Each row of Y is roughly a mix of the hidden directions of one of several groups; one row fits no group.
Y:
[[ 17 -22  -9   9  10  45  28   7 -19 -16  40]
 [-25 -39 -23  13   7  19  24  21  14  37 -16]
 [-25  -9 -44 -23  -6  -5  12  29  22  37  -8]
 [ 27  34   4  50  18  -4 -10 -28   2  19 -11]
 [ 19  23 -36 -41 -19   5  18  11 -21  20  24]
 [-12 -12  -2  -9 -20 -11  28  11 -27  -1  60]
 [ 26 -33  11  24  35   1  14   8  23 -40  -6]
 [  2  23  -4 -26  10  -3  23 -35 -31 -40  22]
 [-19  27 -16  24   7  29 -12 -25   3  15 -48]
 [ 35  19   5  36  -4  -7 -21 -38  23  20 -18]
 [-34  12   8 -14 -26  11 -38  30  22  20 -24]
 [  1 -26 -19  -6  -9  20 -45  -4   3  24  44]
 [-28 -43 -22   7  12  27 -17  38 -15   4   3]
 [  7  39  46  25  24  -7   7 -21 -22 -16   4]
 [  7  -8 -27 -24  -8  -4  18 -31   3 -54  20]
 [ 11 -14  41 -14 -33  22  26   8 -13 -26 -28]
 [ 53 -43 -12   1 -12 -20  17  14  -4  -9  15]
 [ 22 -37  -5  -5  34  16  43 -26  -5  -4  17]
 [ 21  -8 -37  19  14  37 -19 -14  16   3 -38]
 [-25  -8  23 -36 -28  35 -34  -8   2  14 -14]
 [-13  16  30   2  22 -44 -10 -21 -14 -39   7]
 [-23 -15 -26  24  43   2  33 -19 -25  12   8]
 [ -9  -9 -40  10  22  27 -22  -6  -5  38 -32]
 [ 19  30 -12   4  19  25  19  26 -34 -21 -32]
 [-12 -16  21  13  29  28  55  20  -8  -2   6]
 [-50   9  -4  36  15   5   7   1 -22  12 -37]
 [ -9 -50 -27   7  22   8  20   2  43  -3   2]
 [ -6  30 -35 -24   9  -5 -39 -41   3   1   5]
 [ -7  -1   3   3  22 -20  31  30 -47 -22  26]
 [-26 -57  -7  -3   8  11   2  15  29  29   7]
 [  3   8  31 -42  17   0  26 -25 -10  -2 -40]
 [ -1 -17  -9 -30  -5 -32  -9 -26  -4 -46 -31]
 [ -4  -8  15   8  37  30  28  13 -39  14  28]
 [-13  46  28  -1  18 -27 -20 -31  -7 -23   5]
 [  7  20 -32 -14   8  -5 -24 -27   8  55   1]
 [-30 -54 -30  10  21   7 -12 -12   2  19  15]
 [  8  -1   2  30  14  -8 -29  32  -9  44  33]
 [-16   1 -30 -35  11   5  29 -24 -37  -6  28]
 [-32  -4 -12  -5  -9   7  22   4 -19  36  51]
 [ -3  15 -15 -38 -39  10 -33 -22  -3  31  -3]
 [ 42 -12 -41  14   9  18  -4   9  -4 -12  41]
 [ 14   6   3  22  10  -3 -23 -49  33 -14 -32]
 [-56  38  19 -12  -9   3 -14 -17  -2   8 -21]
 [ 50 -18  36  -7   0  34  -4  -9  18  -9 -18]
 [-20   8   4  15 -19  12  38  47 -26   4  23]
 [ 16  -3  16   8  38  34  41  -6  -7  32  -9]
 [  4   8  16  23   6  30  36  41 -33 -13  -4]
 [ -4 -36 -21  49  27  -2 -18  21 -15  -7  16]
 [  8  11  10  40   0   0 -33 -24  32  38  -9]
 [ 10 -18  -4  -1 -37   4   9  49  37  20  -3]
 [-34  37  11  -3  10 -20 -13  16 -49   5   9]
 [  6 -10  -2 -47 -10 -11   8 -28 -26 -29 -33]
 [-37  12  -3   7 -21 -23   2  16 -17  48  27]
 [  3   0  18   5  31 -34 -11 -51  -7 -24 -18]
 [ 18  25  11 -15 -52  16  -1   5  36  24  -8]
 [ 10  -4  34  -2  10 -47  14  -6  -4 -34  33]
 [-12  -5  19  40  49  -1 -11  19 -30   6  14]
 [ -6  -1   2   4 -15  30  34  21 -44 -12  35]
 [-29 -20  26 -16 -20   0 -32 -20  -7  45   8]
 [-10 -42  -2  11  35  14  -3  22 -47   0  10]
 [-21  49  22 -29 -11 -13 -10  -1 -28  27   2]
 [-17  21   5  30  16 -37 -15   6 -13  48  -8]
 [-21  25  16 -40 -32 -27  10   3 -35  -8   3]
 [  3   6 -25 -25  -2   3  44 -35  30  19 -19]
 [ -8 -44 -32 -13  -4  -9 -28 -28  33  14   4]
 [ 25 -18   9  11  26  16 -38 -19  -5  45 -10]
 [-23  23 -34   2  11 -30  -9  -6  13  47  20]
 [ -3  -2 -17  23  21 -18  17 -18  51  23 -28]
 [ 11 -10  -6 -35   4  30 -37  32 -22  -3  28]
 [-42 -10   8  29  10   9  13  23 -30  27  28]
 [-34 -16  -6 -28   9  33   7 -12  30 -35 -20]
 [  4 -25  15  38  11   3 -35  33 -13 -28  19]
 [  0  27  45  28  -4  24 -12  -3 -16  41  -2]
 [ 14  48  17  -3   1  22  17  16 -39  25   9]
 [-12 -36   4  30 -23  26 -21   8  19  29 -29]
 [-29  -7  39  -3 -13  35  -5   7 -47   0   6]
 [ 34 -16   0  -9  17  18 -40 -28 -13 -38   4]
 [ -9 -19  -3  32 -27 -19  19  23 -26  43 -13]
 [-30  39   6  31  26  -5 -31  -9 -23  15 -14]
 [ 42  30   0 -22 -15  -5 -31 -32 -11 -25   6]
 [ 22  27  30  -8 -21   1  -3  -6  -4  28 -51]
 [-61  13   2   7   0 -29   0  16   4  28  19]
 [ 32  19  -8 -20 -11  15 -33 -41 -31   6 -12]
 [-20   6  26   0  13  12 -13  29 -14 -18  56]
 [ 25  19 -16 -14  38  -5 -24 -49  -1 -10 -12]
 [ 21  -4 -19   1 -18 -23  52 -39   9  -8   3]
 [ 39  25 -20  12  -1 -39  24  -6   7  26 -24]
 [ -7  16 -18  30   9   5  -6  62  12 -21   2]
 [  7  20 -38  12   1 -13  31 -17 -42 -31   1]
 [  7 -13  18 -12 -38  14  24 -10 -44 -24  24]
 [ 33 -16 -13 -42 -22  20 -40   8   1 -10  16]
 [  2   8  37  21  11 -27  -7 -15 -25  33 -37]
 [ 11 -20   4 -39  -9  24  36 -14  40  -6 -17]
 [  2 -19 -24 -18  11  -5  -3 -63   7 -15 -22]
 [ 35 -20  17  33   8  22   1  41  -1  23 -18]
 [-32 -34   1  -8 -13 -23 -28 -10  25  13  38]
 [  0 -39 -19  30  40  -9   4  -4 -14  12 -35]
 [-20 -23  31  -1 -24 -12 -44  15  37  -3   7]
 [  7   9 -18  24  13  10  60   0 -18   1 -31]
 [-42  26  19 -21   3 -20 -15 -26 -12 -31 -22]
 [-10   2   5  41   6  -4  -1  -5 -44 -49   4]
 [ 32 -29   5  -2 -16 -53  -6  14 -26  -6  17]
 [ -7 -34 -47   5  30  -9  24 -25  -5 -20   7]
 [-15   2  10  48  18 -13 -28  28  28   7  23]
 [  7   0 -21  39  26 -18  -9 -15 -36 -35  16]
 [-18 -16  -2 -17  13  21 -30 -26  45 -24 -21]
 [ 13 -11  19   2  -2  29 -11  25 -60  -8  17]
 [ 15 -11 -24   1  -4  36  23  -1 -47  -4  34]
 [ 26 -28 -12  48  10  -7 -14  21  -1  37   8]
 [-29  15   0  17   5 -21  23  -7 -47 -18 -35]
 [ 10  -3  -4  23 -33  27 -13  34  26   7  40]
 [ 18   8 -23  44  12  30 -10  10   2  44  -9]
 [  3  45   1 -25 -34  11 -27 -24   3  23 -18]
 [ 38  28  33 -37  -6 -10   9   0   6 -25  22]
 [-18 -34  -9  23   6  10 -24  38   6  42  10]
 [ 27 -23  -1  41 -14  10 -31  24 -35  -6 -12]
 [ 16 -38  18   9  40  16  22  -6   9 -37 -13]
 [  2  -2  39  10 -50  -3 -33  -6   1   6  29]
 [ 10  31 -38  10  -4  26  -9  38 -14  30  12]
 [-38 -17  12 -35 -32 -15  27 -11  29  -8   9]
 [ 18 -28  11   6  26  -5  19 -18  34 -46  12]
 [-10  22 -48  -9 -18   9  -4  15  -4  30  40]
 [-29  19 -13 -23   8   5  17  -4 -39 -39 -27]
 [-51  -4  32 -28  -7  -6  26  -4  19 -21  10]
 [-18 -10 -14 -53  17   3  40 -27  -9   0  -3]
 [ -6 -36 -19  36  -9  -7  27  23 -26  20 -25]
 [ 28   1 -17 -23 -30  -3 -10  19  17 -44 -30]
 [  4 -35 -15  -8 -14 -13  31  42 -38  -1  11]
 [ 11  28 -29   4  40   5 -43 -16   7 -20 -14]
 [ -2 -48 -35 -12  36  27  -3   5   9  10 -10]
 [ 11   1 -54   4 -13 -15   9 -33 -32  10 -18]
 [ 41 -12   4 -26   1  -3 -34   3  28  -6  40]
 [  9  27   6  -2 -40   0   4  15 -12  56  13]
 [-40 -10  53 -12  -3 -13   9 -24 -11   1 -23]
 [-25  11   4   2 -14  17  36  14 -44  25  30]
 [-12 -32  16  23 -24 -29   5  43  25   5  15]
 [ 22 -17  17 -14 -49  13  30  11 -14 -34   0]
 [-29  24  41  -6 -26 -12  12   3 -28   4 -36]
 [  6  10 -13  -4 -22  38  25   8  22  14  50]
 [-37  -2  16 -27  25   4  -3 -16  20 -50   0]
 [ 15 -10 -28 -18  58  13   0 -13   8 -12 -28]
 [  2 -38 -19 -34  19  13 -20  -4  37  30   2]
 [ -9 -34 -17 -17 -26   0  20  14  39   7  38]
 [ -4   2 -44 -10 -28 -31 -23 -18 -33 -20   1]
 [ 27  55   4 -36   8  -7 -13 -15 -16   3  16]
 [ 14  -5  -5 -36  23  -6 -46   2  28 -30 -13]
 [ 41   2 -29  33  29  21 -30 -11   7   5 -13]
 [-17  11 -38  -9   6   0  13 -12 -48  15  35]
 [  0 -26  -6 -24 -35 -20 -42  -4  29 -20  17]
 [ 10 -34  -3  13  -8 -18   9 -58  29   4   2]
 [-19  -3 -22  17 -17 -37 -52  17 -17   4  -2]
 [ -1   9   4 -18 -15  23 -51 -30 -36   9   3]
 [ -4 -22 -31 -27   8 -17   8 -29 -35 -36 -10]
 [-26  38 -12 -30 -15   2 -12  -3 -42  -4 -29]
 [ 10   9  -5  54  33 -13   7 -15  36 -12   2]
 [ 29  31 -13 -15   1   2  -6  -5  24   5 -57]
 [ -1  11 -19  13   3 -19  64 -19 -22  -6  11]
 [ 29  32 -10  24 -15  14   6  11 -16  52   9]
 [ 11  43  11 -17 -35 -25 -11 -23  24  -6 -26]]

Which two rows in each list fit none of the groups? Every other row fits one group, some only roughly. Give them in the order they come.
    Q39: [ -6 -24 -16  33  23  11 -46  13  27 -23   0]
    Q557: [-10 -29  34   4  23  19  33  -7  -8 -44   4]
    Q240: [ 13  -8 -10  29 -19 -29 -26  21   0  41  30]
    Q872: [  3 -10  -8  -7 -34 -14  53  28  24 -19  -6]
    Q281: [ 24  -5 -28   9  19  -4  57   2  13  -7  29]
    Q658: [-16 -11  -9 -54  -5  32  -4  13  34 -12  17]
    Q937: [-29 -15  30  42  -9 -15  24  26  14 -11 -23]
    Q7: [ 18  13 -12 -27  27 -25  -9 -55  16   7   0]
    Q267: [ -7 -13   7  22  -7 -19  35  26  49  -8  24]
    Q617: [ 26  -3  31  30   5   0  23  25 -11 -43 -19]
    Q625: [-27   8  38 -33 -35 -11   9 -12  30   7  16]
    Q298: [-22 -29  39  -2   6  23  43  15  -3 -24   8]
 : Q39; Q267
    Q156: [ -4 -25 -55   5 -11 -19   5 -18  37   0 -17]
    Q746: [  4  13  43  15   5 -17  35  23 -32   7  26]
    Q215: [ -1   7  -8 -19  18  17  47  21  -4  48   9]
    Q786: [-12  20 -14   5  19  53  14  34  -1  29  -3]
    Q19: [  2  35 -19 -12  34  -3  18  27 -32 -33  -5]
    Q263: [ 13 -13  31 -30   6  45  17  16 -32  -3  15]
    Q285: [ 29   8  42   6  13  45   7  26 -23   1   1]
    Q582: [ 32 -26 -10 -17   2  37  15   8  27  26 -31]
    Q224: [ -3  50  32 -21   6 -21 -14  27  -9 -26   9]
    Q681: [ -2  23  -6  12  -7 -19 -36 -46  34  14  15]
 : Q746; Q681
    Q325: [-10 -15   6  19 -11 -49 -34   0  15  37  10]
    Q693: [ 34 -11   7 -46   3  35  -7  25   7  17  21]
    Q433: [  3 -13 -37  24  -5  37  16  41  23  11   3]
    Q726: [-30  -2  -1 -25   5  -5 -16  12 -42 -22  44]
    Q970: [-12  14  19 -21  -1 -33   1  -8  -9 -45 -41]
    Q73: [-15 -44 -11 -17  40 -10  30 -18  12 -14 -17]
    Q472: [ 14  26   4 -18 -33  12  31  17   1   7 -48]
    Q197: [ 23   2   2 -23  -9  44 -27  -1  24 -28 -32]
    Q537: [-20  -1  12 -21 -16  21 -60  -9  -7 -25 -10]
    Q12: [  6  -2  39  13 -15  -6 -21   6 -28 -46 -27]
    Q773: [ 38  -2 -18  54   5  13   0 -12 -27 -10  15]
 : Q433; Q970
    Q483: [ 73 -11  10   9   4  -3  -7   2 -18  -5   3]
    Q871: [ 14 -39  35 -16 -21  10 -19  24  15 -21 -27]
    Q310: [-11 -16 -15  -6  48  -6  37 -30  28  -3  -8]
    Q748: [  9  18  56 -34 -18  25  -4   9   1 -17   8]
    Q464: [  0 -39 -32 -26  -8  33  34  -3  13  -4  20]
    Q809: [ 21 -17  -9 -32  16  12  -3 -62   3  -8   4]
    Q850: [ -3 -15 -15 -14  27 -37 -33 -43   7  -5 -19]
    Q700: [-18   1  24 -14 -18 -54 -39  -3 -16  -2   3]
    Q909: [-17   7 -17  23  30  -8  -5  -5 -47  -7  41]
    Q973: [-10  -9 -28   6 -24 -23  24  36  14  33  30]
    Q864: [ 13 -16  -2 -10 -64  -8  23  18   8  12  17]
 : Q483; Q850
